Each row has a name. After each piece below comes the name of the row it's from, unless a question asks for something else. Each question is about the rows just above it.

[120 131 120 133 119 118 121 127 130 132 140 133 116 141 124 115 127 131
 121 134 124 130 128 119 128 135 112 140 114 121 142 126 126 112 118 142
 125 124 124 125 126 122 118 114 132 138 146 134 136 124 112 131 132] -> Desaz
[121 134 131 124 137 125 120 122 126 131 127 130 124 140 128 130 129 128
 129 129 125 123 127 125 124 122 135 132 123 135 125 133 121 118 119 139
 134 130 128 128 130 119 129 124 125 135 131 129 121 131 115 125 136] -> zos
[156 142 122 126  66 141 145 147 137  84 135 119 127 137  91 118 121 132
 130  91 163  55  89 146 108 184  80 153 106  43 123 137 195 119 138 155
 178 150 139 126 137 125 131 178 112 113  83 158  66 166  88 125 136] -> Pas
[116 113  64 109  50 120  80 133  30 117  71 131 144 145 147 126 206  75
 189 220 112 106 200  96 252 205  82 172 143 118 147 129 126 108  88  18
 139  40 165 163 110 140  50  88 110 115 151 186 126 125 207  97 194] -> kotu
Where do [156 142 122 126  66 141 145 147 137  84 135 119 127 137  91 118 121 132
 130  91 163  55  89 146 108 184  80 153 106  43 123 137 195 119 138 155
 178 150 139 126 137 125 131 178 112 113  83 158  66 166  88 125 136] appear?	Pas
Which row holds [120 131 120 133 119 118 121 127 130 132 140 133 116 141 124 115 127 131
 121 134 124 130 128 119 128 135 112 140 114 121 142 126 126 112 118 142
 125 124 124 125 126 122 118 114 132 138 146 134 136 124 112 131 132]?	Desaz

[205  70  66 143  69 248 157  28 124 113  98 103  36  40] -> Teg
[205  70  39 143  69 248 157  25 124 111  98 103  36  40] -> Dizi
[153  23  66 143 189 117  81 155 137 113 123 153 183 245] -> barib
Which row holds [113 137 155  81 117 189 143  66  23 153] read backwards?	barib
asked: [153  23  66 143 189 117  81 155 137 113 123 153 183 245]	barib

[164 136 127 140 130 155 170  43 140 179 118 127 111  66  87 158 156 106
 134 147 213 149 158 127 116 147 116] = betu
[154 172 104 167 146 181 155 111 129 179  93  85 143 194 176 101 202  63
 123 166 108 118 127 175 173  98 223] = zel
[175 141 141 185 144 109 129  43 114 117 146 127  99 104 133 144 188 114
 101 167 102 105  74 165 134  72 222] = gatem
[ 93 114 130 140 119 103 111  72 146 155 204 173 199  78  80 173 117 164
 102 129 220 169 107 109 165  95 181] = boke
[145 128 132 158 137 107 112  96 119 128 137 137 124 143 152 138 133 133
 113 161 105 116  76 135 118  93 188] = pulin
[164 152 123 133 119 132 142 123 114 144 103 114 101 140 167 117 150  98
 126 136 108 106 121 148 141 121 156] = kugo
[154 153 109 163 132 154 172  57 134 181 103 109 116  70 105 148 164  85
 127 157 202 135 149 142 172 133 132] = pofad
[146 154 116 133 125 175 141 159 120 130  91  86 115 170 179 103 150  71
 129 131 100 115 145 148 139 149 117] = kise
[154 153 109 163 132 154 172  57 134 181 103 109 116  70 128 117 150  98
 126 136 108 106 121 148 141 121 156] = Sebim
asked: [ 93 114 130 140 119 103 111  72 146 155 204 173 199  78  80 173 117 164
 102 129 220 169 107 109 165  95 181]	boke
asked: [175 141 141 185 144 109 129  43 114 117 146 127  99 104 133 144 188 114
 101 167 102 105  74 165 134  72 222]	gatem
What comes right after [157] in the named rows?	[202]

[119 196 106 126  69 121 100] -> resab
[ 29 198  30 169  99 180  99] -> Zabal
[199 111 186 144 196 211 102] -> tode
[ 33 198 169 170 168 125 146] -> leno
[ 56 145 197 219 104 134 118] -> zavad
[ 42  88 169 169  77 118 160] -> zas
[ 90 100  58 182 111  29 231] -> fona
[ 43 169  88 106  57  58 120] -> Deg
[ 59 169 114  96  58  40  99] -> gafop
[ 88 133 146 235 142 195 183] -> Lalip
Shared by Zabal and fona:	[29]
The one value in Zabal and zas:	[169]
What comes right after [126] in the named rows?	[69]
Which row holds [106  88 169] read backwards?	Deg
Which row holds [169  88  42] read backwards?	zas
Shared by Lalip and leno:	[146]

[ 86 178 142 104 119 148 166] = Zoso
[136  90  97 114  89 174  67] = rizo
[239 188 101 134 150 149 134] = giga
[104  79 148  83 125 180  98] = nopu
[166 154 120 131 137 145 133] = bogi
[ 90  84 177 128 166 106  66] = nof
[ 92 122 175  58 168 166 136] = lokif
[ 81  81 135  85 149 144 130] = difa
Right after [125] comes	[180]
The one value in rizo and lokif:	[136]
Which row holds this, read backwards? [ 89 114  97]	rizo

